Each path below is one point turned by a fixed rotation once a step. After each direction that follows a path, write how fast that rotation turns it, in degrees each step (0 if it stays still).
Each turn is a multiple of 5 degrees from 10 to 175, or 0.
Each row of a path follows its step; steps can be skipped.
path 1
step 3: [-1.22  4.19  0.37  3.68 -0.57 -1.82  2.44 -2.53 -1.02  0.20  0.98 -0.53
  1.42  1.56 -1.59  0.08  1.33 -2.38  0.54 -3.87  1.12  0.92 -0.09 -2.82
 -1.35 -5.46 -3.72 -2.11  0.61  4.84  0.19 -2.51  0.00 -3.25 -0.96 -4.79
  0.03  1.74  2.58  1.31  2.60  1.70  3.37  1.17 -4.45  0.62 -0.34 -2.54
 -0.55 -3.52  0.92 -0.27 -1.39  0.90 -0.88 -0.86]
step 7: [-1.09  1.10 -0.19 -4.02 -1.82 -4.39  2.63  1.84 -0.71  0.00  1.59  0.03
 -3.20  1.24  3.47 -4.47 -0.15 -3.00 -0.18  0.16  1.88  5.23 -1.86  1.02
  1.13 -1.29 -1.44  1.46  0.39  1.69  0.72 -1.81 -1.49 -3.74 -2.89 -1.67
  0.43 -0.80  6.12  1.25  3.05 -1.39  1.84  1.83 -1.69 -3.36 -1.47  1.37
  1.69  1.43  2.03  0.05 -2.04  0.59 -0.73  2.88]
step 8: [-0.80 -0.19  2.39  0.31  1.70 -0.44  1.12 -4.04 -0.61  2.44 -2.22  1.72
  1.82  0.62 -0.23  5.28 -1.36  2.03  2.95 -0.10 -1.04  0.37 -0.15  2.26
  4.50 -2.32 -3.45 -0.73  1.42  0.52  2.81  1.57  1.38 -1.86  1.44 -4.49
  1.52  0.83  5.09  3.28 -0.16  1.25  1.67  3.05 -2.89  3.87  0.23  3.57
  1.14 -1.49  1.97 -0.01 -2.19  1.66  2.68  1.41]
step 10: [-1.84  0.36  0.07 -3.11  7.19  2.26  4.14  3.69 -0.72  1.60  1.81 -1.70
  3.63  0.55 -1.90  0.24 -0.55  1.23 -1.32 -3.69  1.89 -1.64 -0.52  1.00
 -2.56 -4.05  0.89 -2.10 -0.01  1.19 -1.21 -0.34  1.66 -0.95 -0.32 -0.09
 -0.53  2.55  2.74 -1.67  3.30  1.13  2.08 -1.07 -2.51 -3.57 -3.11  4.31
  1.94  1.63  0.75 -0.35 -1.02  1.12 -1.79  2.08]
step 11: [-1.61 -2.17 -0.47 -5.30 -0.01  0.13  3.96 -5.35 -2.60 -0.01  0.64 -3.08
 -0.47 -2.24  6.18 -2.34  0.42 -2.34  1.47 -2.73  2.12  0.08  1.14  0.24
  2.10 -4.03 -0.94  2.39  1.62 -0.48  4.88 -2.92  1.75  3.10  0.93 -2.43
  1.18  0.60 -0.59  0.02  2.19  0.44  1.26  0.28  1.23 -0.10  0.43  1.45
  0.32 -2.29  0.35 -0.50 -1.93  0.03  2.86  1.52]
step 14: [-2.20  5.12  0.33 -0.07  2.35 -1.05  2.40  2.80 -3.07  2.81 -1.44 -2.92
  2.24  2.78  0.58 -0.99  1.96  0.29  1.90 -0.30  2.68  3.18  0.69 -0.91
 -1.81 -3.38 -0.75  1.65  4.48  4.85 -1.27  0.81 -0.70  2.72 -0.46 -0.55
  2.14  0.90  0.82 -0.05  5.07  0.09 -2.08 -0.06  1.75  0.08  2.63  1.45
 -1.22  0.35  3.96 -3.60 -2.04 -1.99  2.11 -0.02]
step 18: [-1.06 -0.10 -2.59 -0.30  1.31 -3.85  5.27  3.84 -2.66 -0.33 -1.87 -3.59
 -4.11 -1.84  2.43 -0.48 -0.37  1.86 -0.01  2.84 -1.69  5.29  1.03  0.30
  3.01 -1.45 -1.72  0.68  1.13  0.98  1.31  1.64  2.51  3.19  0.25  0.89
  0.50  3.46  3.14  2.25  0.14  3.29  0.04  1.59 -2.93  1.82 -1.79  4.08
 -2.92 -0.81 -0.13 -0.67 -0.10  0.81  0.04  1.23]
step 19: [-2.09  1.98 -0.54  0.15  2.86  0.61  1.48  0.75  0.30 -0.46  2.88 -0.54
 -0.09  0.44  1.01 -0.54 -1.45  1.17  1.46 -4.45  0.98  0.61 -1.16 -2.50
 -0.81 -2.67 -0.25 -1.85 -0.95  5.55 -2.36 -1.77 -0.05 -5.06  0.72 -3.19
  0.87 -0.42  4.14  1.24  2.63 -0.61 -0.58  2.90 -2.42  0.08  3.37  3.87
 -0.17 -3.42  2.41  1.78 -4.70 -3.06 -0.36  4.19]
step 20: [-0.42  1.97  1.24 -0.90 -0.60  3.77  2.96 -3.23 -1.82  5.38  0.53  1.76
  1.78 -2.08  5.34 -0.92 -1.60 -3.18  0.58 -1.31  1.30  0.94  1.15  3.57
  0.45 -1.11 -2.52 -1.51  2.59 -3.37  3.50 -0.13  0.69 -2.81  0.29 -0.20
 -0.17  2.01  3.59 -0.79  3.39  2.08  2.48 -0.55 -2.21  0.45 -2.43  2.06
 -0.93  1.04  4.28  3.23  0.35  1.00  2.42  0.57]
[ 0.18  0.16  0.26  0.72 -0.44  0.40 -0.35  0.53  0.47 -1.01 -0.34  0.06
 -0.08  0.09 -1.29  0.07 -0.83 -0.49  0.61  0.74  0.60 -0.56  0.85  0.45
  0.89 -0.48 -0.82 -0.11 -0.14 -0.36  0.48  0.71  0.01  0.76 -0.56  1.60
  0.47  0.01 -0.28  0.39  0.00 -0.92  0.40  0.40 -0.84  1.71 -0.18  1.22
  1.01  0.71  0.38 -0.92 -0.56 -0.49 -0.69 -1.44]
85
[-0.45  0.22  0.26 -0.57  0.76 -0.81  0.30 -0.41  0.36  1.25  0.08  0.17
  0.52  0.42  0.03  0.26  0.37  0.76  0.81  0.74 -0.45 -0.14  0.45  1.25
 -0.43 -0.64 -0.41  0.80  0.25 -0.35  1.47 -0.57 -0.57  1.30  0.00  0.30
 -0.41 -0.71  0.56 -0.15 -0.95 -1.72 -0.36 -0.47  0.35 -0.58  0.12  0.26
 -0.02  0.09  1.56  0.58  0.53 -0.25  1.67 -0.53]
115
[ 1.51 -0.97  0.34  0.59 -0.60 -1.31  0.62  1.39  1.51  0.19  1.42  0.03
 -0.23  0.28 -0.65 -0.62 -0.01 -0.25 -0.19  0.34 -0.35  1.11  0.25 -0.27
  0.27 -0.92  0.14  0.12 -0.95  0.06  0.10  0.79  0.94 -0.31  0.49  0.05
 -0.65  1.20  0.29 -0.13  0.14 -0.55  0.04 -1.10  0.29 -0.98 -0.33  0.77
 -0.02 -0.65 -0.46  0.58  0.96  0.25 -0.33 -0.54]
125
[-1.33  0.68  0.47  0.22 -0.58 -0.65  0.28 -1.12  0.70  0.18 -0.27  0.95
 -0.37 -0.01  0.57  0.17 -0.87 -0.66 -0.85 -0.76  1.28 -0.14  0.01 -0.35
 -0.02  0.83 -1.14 -0.12 -1.26  0.53  0.79  0.48  0.34 -0.37  0.33 -0.78
 -0.49 -0.54 -0.38  1.00  0.67 -1.15  0.24  0.89  1.01  0.09 -0.38  0.70
  0.18 -0.08 -0.89  1.58 -0.24  0.14  0.46 -0.49]
90
[ 0.84  0.21  1.18  1.01 -1.15 -0.21 -0.59 -0.51 -1.22  1.02 -0.62  0.31
 -0.49  0.09 -0.26  0.66  0.72 -0.40 -1.31 -0.04 -1.48  0.36 -0.30  1.02
  1.17 -0.58 -0.49 -0.66  0.27 -1.10 -0.17 -0.75 -0.21 -0.90  0.14 -0.87
  0.34 -0.51  0.05 -0.12 -0.71 -0.21  0.12 -0.68  0.20 -0.02  0.18  0.16
  1.24 -0.04 -0.68 -0.17 -0.92  0.76  0.43 -0.77]
85
[ 0.27 -0.36 -0.78 -0.60 -0.07 -1.32  1.05 -0.53 -0.02 -0.46 -1.06 -0.35
  0.32 -0.93 -0.39  1.10 -0.27  1.13  0.01 -0.49 -0.71 -0.90  1.31  0.15
 -0.58  0.41 -0.89 -0.96  0.72 -0.38  0.08  0.16 -0.17  0.21 -0.31 -0.42
 -0.86  0.53  0.90 -0.10 -0.20  0.36  0.75  0.92 -0.90 -0.96 -0.46  0.24
 -0.27  0.12 -0.81 -0.26  0.63  1.37 -0.83 -1.08]
140
[ 0.88  1.52 -0.59  1.07 -0.09  0.11  1.16  0.90 -0.59  0.73 -0.87  0.01
  0.82 -0.67 -0.49 -0.10 -0.30  0.33  0.62  0.99 -0.05 -0.87  0.74  0.10
  0.02  0.72  0.11 -0.74 -0.53  1.10 -0.59  0.14  0.66 -1.25  0.26 -1.13
  0.65  0.35  0.05 -0.34 -0.33 -0.43  1.00 -0.38  0.69  0.48  0.92  0.44
 -1.26  0.17  0.91  0.32 -0.34 -0.74  0.55  0.01]
70
path 2
step 0: [-1.87  5.69  1.11 -0.64 -0.71 -0.69  0.89  0.10 -2.85  0.08 -6.20  1.30
 -0.05  1.08 -0.37  1.09 -1.00 -0.38  1.18 -1.10 -0.30  2.43  0.13 -0.33
  2.17 -0.92  4.29 -0.42  1.18 -0.65  4.15 -5.42  1.43  3.10  0.67  2.03
  1.96  0.88  0.82  5.70  4.50  3.47  0.29 -1.12  1.59 -2.09  2.36  1.80
  0.41  1.47  4.03 -2.56  1.17  0.92  2.39 -1.84]
step 2: [ 2.80 -2.21  0.42 -1.88 -1.20 -0.87  2.05  1.74 -2.75  0.66  1.35 -1.46
 -5.14 -1.12  0.71  1.91 -2.91  2.08 -0.71  2.57 -2.26 -4.01 -0.45 -5.13
  1.16  0.47  0.89 -4.74 -2.34 -0.55  3.07  2.72 -0.97 -1.29  0.29  2.26
 -1.44  0.05  3.89  4.60 -0.24  0.18 -1.26 -3.47  1.82 -1.08 -2.74  0.76
 -1.66 -0.70 -2.68  0.04 -4.13  2.18 -4.03 -2.19]
step 4: [ 1.58  1.69  3.46  1.16 -0.58 -1.04 -1.95 -0.99 -3.78  1.08 -3.06 -2.49
 -2.85  1.40 -4.51 -0.83 -1.86 -5.15 -0.84  2.96 -0.28 -1.13 -2.04  1.24
  1.99 -1.09  1.83 -0.98 -3.41 -1.88 -1.52 -3.16 -0.55 -1.86 -3.23 -1.02
  0.57 -4.22 -3.08 -0.42  2.50  4.27 -2.66  2.88 -0.55  3.53  3.53  3.87
  1.89 -1.20  2.43  0.60 -1.11  0.88  0.42 -1.47]
step 12: [-0.80  0.44 -2.08  0.16  2.95  1.79 -0.51  0.77 -1.28 -0.80  1.53  2.41
 -3.03 -5.83  2.58  0.68 -7.38  1.59  1.43 -0.06 -0.76  0.59 -0.85  2.50
 -0.07 -1.49  4.11  2.42  0.69 -0.60 -4.87  0.23 -1.26 -0.91  0.72 -0.03
 -3.27  1.12  2.15  1.26  2.46  2.23  2.37  1.37  3.29  2.70  1.01 -2.65
  2.25 -1.26 -2.03 -0.40 -3.27 -0.67  0.34 -5.39]
step 13: [-1.68  4.41 -0.87 -1.85 -2.92 -3.28  1.69  0.27 -0.25  2.71 -0.79  3.22
  0.55  0.56 -0.30  1.97 -3.76  1.22  0.48 -3.28 -1.07  5.26  0.93  0.99
  1.22 -2.22 -1.28 -3.14 -0.76 -2.23 -0.50  0.43  1.87  1.49 -1.32 -1.93
  4.76  0.13 -3.10  0.52  0.83  1.72 -1.14 -2.36  1.68 -0.95 -5.50  4.07
  6.42  0.66 -2.67 -0.89  0.63  2.34  2.43 -0.19]
step 15: [-0.03 -5.02 -0.67 -1.55 -1.36 -1.78  0.86 -2.22  1.88  0.33 -2.49  2.70
 -2.88 -4.16  0.82  0.50  3.63 -1.28 -2.19  2.21 -1.71  1.99 -2.06  0.53
  0.10  0.81 -1.17 -5.24 -0.67  3.75  2.62 -0.63  1.42 -0.11 -1.38  3.97
 -2.13  2.70 -1.10  4.38  2.63  4.15 -2.19 -1.33 -0.94 -1.99 -1.25 -5.28
  0.12 -3.40  0.40  2.65  0.91  2.27 -0.90 -2.45]
step 16: [-1.84  0.06 -1.09  0.88  4.81 -2.48  0.59 -2.18  0.68 -2.87  1.82  2.82
 -0.28 -1.31  1.68  2.07 -0.34 -1.98  3.24  4.49 -2.56  1.89  1.75  4.33
 -1.21 -1.92 -4.19  0.27  1.21 -0.76 -2.72 -4.29 -1.21  2.57  1.96 -3.84
  3.25  0.95  0.93  2.22  1.91 -0.62  0.01  0.24 -0.31  2.59  3.31 -0.94
  1.34  4.81  2.16 -0.07 -1.59 -0.21 -3.52 -3.67]
step 18: [-3.37 -0.28  0.50  2.78 -0.69 -4.12 -3.59  5.00 -1.77  1.55 -0.77  1.07
  2.15 -2.06  1.54 -0.97 -7.18 -0.09 -0.20  1.20 -2.36 -0.17 -0.80  0.30
 -3.32 -0.44 -3.98  2.19 -0.68  1.43 -1.93  2.87  1.04  0.42 -0.25 -0.07
 -1.00  1.36 -0.42  2.68  0.50 -1.76  2.57 -1.59 -0.38 -6.60 -2.10 -1.30
 -0.94 -1.30 -1.35  0.72 -2.59  2.03  4.61  0.00]
step 19: [-2.99 -1.22  0.09 -2.58  1.37 -2.12 -1.86 -5.90 -1.87  1.08  0.51 -0.22
  2.65 -1.00 -6.90 -1.00 -0.49  0.62  1.35  2.06 -0.80 -0.54  0.31 -0.49
  2.57 -3.43 -3.96 -3.23  0.25  0.29 -0.06  2.47  0.69 -1.54 -0.54  2.43
 -1.36  0.82 -1.56  2.78  1.69  0.28 -2.20 -1.01 -2.89 -0.80 -2.59  1.23
  2.52 -0.57 -1.73 -0.48  8.12 -0.92 -0.32 -3.22]
[ 0.85  0.74 -1.51  0.85 -1.38 -0.39  1.43  1.76 -0.33 -0.04 -0.29  0.62
  0.81  0.38  0.84  0.12 -0.04  0.08 -0.17  0.30 -1.05  1.42  0.23 -0.09
 -0.17  0.09 -0.58 -0.31 -0.18  0.26  0.63  0.30 -0.17  1.27  0.25  0.22
 -0.14  0.57 -0.22  1.03 -0.39  0.17  0.65  0.08  0.70 -0.48 -0.45  0.12
 -0.68 -0.15  1.20  0.64  0.52  0.94  0.31 -0.26]
140
[-0.91 -0.05 -0.46 -0.19 -0.84  0.03 -0.83  0.19 -0.31 -0.78 -0.28  0.32
 -0.80 -0.17  0.53 -0.39 -0.04 -0.78 -0.15 -0.57 -0.46 -0.03  0.57  0.38
  0.88  0.61  0.44 -0.36  0.00 -0.53  0.82 -0.05  0.38  0.19  0.32 -0.27
 -0.31 -0.79  1.00  0.41  0.48 -0.56  2.07 -0.47 -1.53  0.14 -0.62 -1.12
 -1.07 -1.47 -1.09  1.02 -0.38 -0.82 -0.01 -0.38]
115
[ 0.33 -1.28 -0.13  0.86  1.03  0.33  0.18  0.42 -0.39 -0.62 -0.20 -0.28
 -0.93  0.68  0.34  0.05 -1.34 -0.94 -1.63 -0.35  0.19 -0.13  0.07  0.03
  0.38  0.63  0.81 -0.11  0.11 -0.35 -0.63  0.86  1.13  1.00 -0.03  0.37
 -0.73  0.35 -1.22 -0.99 -0.12  0.41 -0.81 -1.29  0.10  0.96  0.51 -0.68
 -0.35  0.35 -0.13  0.83  0.73  0.71  0.79 -0.22]
135
[-1.19 -0.89  0.71 -0.16  0.22  0.64 -0.39  0.63  0.73 -0.11 -0.38  0.00
  1.69 -0.21  1.13  0.16  0.06  0.68  0.43 -0.07 -0.86 -0.36 -0.58 -0.58
  0.26  0.18 -0.14 -0.65  0.16  0.48 -0.46  0.58 -0.48  0.14 -0.51 -1.62
 -0.41 -0.22 -0.61  0.05  0.85 -1.17 -0.24  0.20 -0.39 -0.57 -0.09 -0.71
  1.09  0.82  0.46  1.63  1.38 -0.53 -0.05 -0.58]
10
[ 0.24  0.65 -0.29  0.50  0.90  0.14  1.06 -0.94 -0.37  1.24  1.94 -0.34
  0.44  0.85  0.35 -1.07  0.34 -0.15  0.91 -0.88 -0.29 -0.46 -0.45  0.82
  0.95  1.04  0.87  0.00 -0.09 -0.22 -0.20 -0.19  0.47  0.25  0.97  0.90
 -0.58 -0.01 -0.03  0.49  1.45  0.20  0.02  0.21 -0.12 -1.32 -0.80  0.04
  0.83  0.27 -0.30  0.65 -0.13  0.39  0.66  0.35]
55
